(in the rows, 128 means zero)
Rotation paths and how fast each direction turns (degrees a step):
Each turn is a multiple of 5 degrees from 10 to 175, or 0.
Each row of a path follows its step; steps can be skipped.

step 0: [131 142 122 132 127 132 137 134 129 134 124 127 126 125 134 135 125 134
 135 115 130 125 132 141 119 128 127 127 132 144 132 131 130 136 128 131
 129 133 132 135 129 130 133 147 140 133 123 122 128 131 126 134]
step 1: [136 131 130 131 125 132 122 112 132 130 116 137 137 136 127 122 123 123
 142 133 132 120 123 127 125 122 127 133 126 141 120 117 132 132 128 117
 136 125 123 136 130 118 126 133 124 127 137 131 131 135 126 128]
step 2: [134 123 133 135 129 135 127 134 124 126 123 131 124 125 132 123 139 121
 131 132 123 108 137 124 114 131 134 133 139 116 131 132 116 128 122 131
 130 127 131 130 135 127 128 127 124 131 141 133 129 124 120 125]
step 3: [137 136 128 139 127 136 126 122 124 140 137 112 118 127 122 117 132 132
 125 129 123 131 132 120 124 130 125 134 119 127 139 134 132 138 129 124
 124 127 130 130 137 131 120 123 138 120 127 123 132 126 135 127]
step 4: [138 133 135 127 129 117 131 134 128 136 124 131 129 121 131 130 123 128
 127 116 127 134 129 126 135 132 129 135 116 136 128 121 129 120 122 138
 128 118 134 130 136 127 139 138 133 117 137 122 127 130 124 119]
step 5: [133 126 128 129 140 136 134 135 131 131 128 126 139 129 130 120 131 130
 130 124 133 122 129 140 134 123 138 123 132 137 119 128 124 136 137 132
 142 128 122 137 130 132 127 140 131 127 124 131 142 134 121 121]
step 6: [134 122 124 122 121 136 123 113 125 135 124 119 123 130 134 125 130 117
 135 134 133 117 127 127 133 129 129 126 132 130 124 132 128 132 124 128
 133 132 120 129 139 120 125 127 112 131 130 125 116 129 128 110]
step 7: [130 130 128 134 134 141 129 131 124 137 128 129 129 116 123 134 134 130
 121 130 117 120 121 124 127 131 134 131 133 129 141 138 130 124 118 130
 130 119 135 120 139 125 137 119 125 141 131 122 137 124 134 129]
step 8: [132 136 127 131 126 122 130 125 136 136 128 129 130 130 121 119 130 134
 124 112 131 124 129 121 136 125 138 128 108 124 132 132 129 141 134 132
 123 123 126 120 138 130 129 128 123 122 125 127 127 139 131 140]
step 9: [144 124 134 130 132 119 129 136 141 120 121 127 139 125 132 129 131 130
 122 129 117 131 123 128 134 130 133 122 130 130 120 126 127 124 127 126
 123 125 124 126 129 123 127 129 123 115 122 120 126 134 116 111]
[128 133 126 126 125 129 131 131 128 130 127 127 127 128 127 126 128 130
 126 129 129 129 124 129 126 128 127 128 125 130 129 128 128 127 127 132
 130 130 129 125 127 127 129 127 127 125 130 126 129 126 128 131]
90

step 0: [129 139 126 127 121 128 115 118 122 126 127 135 127 131 139 121 137 133
 139 122 130 125 135 123 127 139 125 135 132 126 129 122 125 123 123 127
 130 137 121 128 121 130 128 133 127 126 132 124 120 130 130 117]
step 1: [127 126 137 128 121 121 124 118 134 126 123 124 137 124 131 125 118 127
 141 127 134 122 129 129 141 131 124 131 129 119 134 122 136 127 129 129
 138 123 129 118 132 128 123 122 129 128 137 133 131 121 122 134]
step 2: [128 124 129 112 121 125 127 128 134 124 139 128 122 132 126 128 123 127
 130 131 139 123 129 122 129 130 127 117 125 127 127 122 129 125 120 118
 131 123 126 138 128 125 124 132 141 136 119 130 134 135 122 138]
step 3: [124 131 123 122 128 122 139 125 128 133 133 132 130 141 131 133 121 130
 132 132 131 133 125 129 124 118 116 123 135 120 132 128 130 131 136 131
 126 128 130 135 123 129 122 121 129 131 127 119 116 138 142 128]
step 4: [124 130 123 132 117 127 121 123 126 122 120 134 141 122 130 124 128 133
 127 130 124 128 121 111 126 122 116 119 127 123 120 133 124 134 128 132
 125 139 126 135 133 125 130 129 120 126 128 125 136 133 128 124]
step 5: [122 126 131 135 135 129 138 127 120 122 129 131 132 141 121 118 129 126
 137 134 127 131 120 133 134 134 119 131 120 128 123 128 138 127 119 128
 128 128 125 128 129 132 138 134 123 132 138 128 138 125 123 133]
step 6: [139 130 131 127 129 119 131 135 137 121 135 126 120 129 130 125 121 126
 132 133 136 122 124 128 125 125 136 128 126 123 117 139 136 122 126 132
 122 135 117 121 127 135 133 137 139 130 130 128 126 131 129 120]
step 7: [139 132 129 136 126 127 135 126 129 134 119 131 127 129 124 138 118 139
 127 128 129 129 125 134 129 115 126 132 127 125 138 136 122 117 128 131
 133 127 118 128 121 128 129 121 131 124 115 127 139 129 131 133]
step 8: [128 121 122 129 121 124 121 130 123 132 126 142 134 128 131 131 137 140
 124 132 128 134 121 136 118 120 136 120 127 132 124 125 131 124 125 133
 141 127 136 133 124 122 132 130 127 135 127 131 131 125 121 120]
step 9: [131 127 136 128 132 129 132 122 113 127 140 133 131 134 123 129 128 124
 126 121 124 123 127 127 132 135 129 132 143 129 119 121 130 120 138 135
 136 133 131 131 126 130 128 128 128 128 133 127 136 119 134 118]
[127 129 129 127 129 127 129 128 127 130 132 130 130 130 130 126 130 129
 128 131 132 128 130 130 124 129 131 129 128 127 127 128 128 131 128 129
 129 129 130 124 125 129 130 129 128 128 130 127 124 131 129 127]
130
